In the rows, 128 means zero.
A single turn carries every row of the set below to another of its rows. Some are shown first; where does it send the rows asked next?
Limu: [129 139 109 109 121 119 138 150 121 123 144  93 112 111  88 131 124 171
 119 140]
Kifof: [111 115 137 130 125 154 137 141 120  78 116 117 135  92 134  81 137 127
 120 109]
zonir: [129 116 126 102 118 120 165 151 160 136 157 154 143 133 157 119 148 133
 158 143]
Fop: [133 155 146  84 119 143 139  98 146 168 128 135 123 129 129 123 141 106
 120 114]
zufe: [133 129 141 162 118  92 139 125 162 132 112 144 151 109 138 107 116 126
 103  99]
duk: [155 167 137 124 100 118 117 124 131 101 140 125 127 149 134  95 144  92
 120 156]
pesop: [178 125 144 110  87 157 116 111 126  96 146 129 138 110 115 128 127 114
 120 150]
Kikom: [132 143 134 140  79 116 128 163  97 151  94 140 140 124 134 138 124 126
 134 128]
zos: [162 113 139 122  83 128 125 131 106 113 138 134 144  95 110 142 105 124
 161 134]
biti: [127 127 130 113 113 100 146 162 155 134 172  96 149 141 154 120 146 139
 135 124]
Fevod: [121 153 147 125 139 125 143 125 148 113 136 120 119 162 124  97 138  93
 106 164]
nidas: [ 93 118 148 121 118 134 171 154 131 128 144 131 146  90  97 141 117 135
  96 138]
sovir: [137 125 140  93 116 125 144 140 133 115 136  86 132 105 144 122  91 148
 159 137]
Fibik: [ 96 133 150 137 146 130 167 146 141 147 115 125 120 151 121 111 117 108
 106 152]
vuvut: [118 158 133 114 142 144 147 148 109  93 134 134 164 109  90 113 138 157
 111 122]
Zirud: [135 103 122 137 144 151 103 117 110 141 113 152 132 120 133  87 135 137
 132 117]
Zuleg: [ 98 114 156 130 132 149 159 130 148 100 152 108 146 117  95 116 124 104
 100 125]
fira: [160 160 128 135  70 113 108 144 107 121 120 133 136 133 136 115 137 108
 137 134]
vake: [158 144 158  97 130 126 151 126 111 152 151 123 107 134 126 114 148 101
 146 105]
ner: [144 138 133 135 140 148  97 131 109 141 132 124 167 131 127  97 131 151
  96 107]
Nud: [158 131 136  96 106 162 155 130 159 103 116 135 160 131 131 144 119 145
 151 142]
rifil: [167 136 152 152 126  86 150 152 128 122 128 154 143 109 138 121 146 141
  93 122]
neze: [114 105 137 120  99 109 143 150 107 129 128 129 136  82 105 161 116 143
 136 141]
puf: [143 101 111 129  97 168 140 133 160  94 106 123 112 120 120 122 151 138
 119 132]
tuk: [136 112 151 117 117 154 121 105 144  83 143 100 132 124 109 123 146 101
 101 144]
Bonod: [112 134 132 123 115 114 123  95 172 155 102 130 133 122 130 126 134 116
 108 106]
Nupir: [131  97 113 116 131 140 135 127 139 141 123 175 119 125 141 111 156 137
 149 146]
zakov: [139 143 127 126 123 116 113 152 133 140 156  89 160 143 132 122 148 157
  92 115]
Tope: [171 130 155 129 135  91 148 150 101 128 141 127 107 127 127 130 169 126
 125 120]
Dibi: [101 131 147 141 117 126 158 166 114 166  94 137 133 129 131 132 110 125
 116 137]

Nupir turns into Zirud
vuvut turns into Limu
And these:
duk turns into Fevod
Zuleg turns into nidas
vake turns into Fop

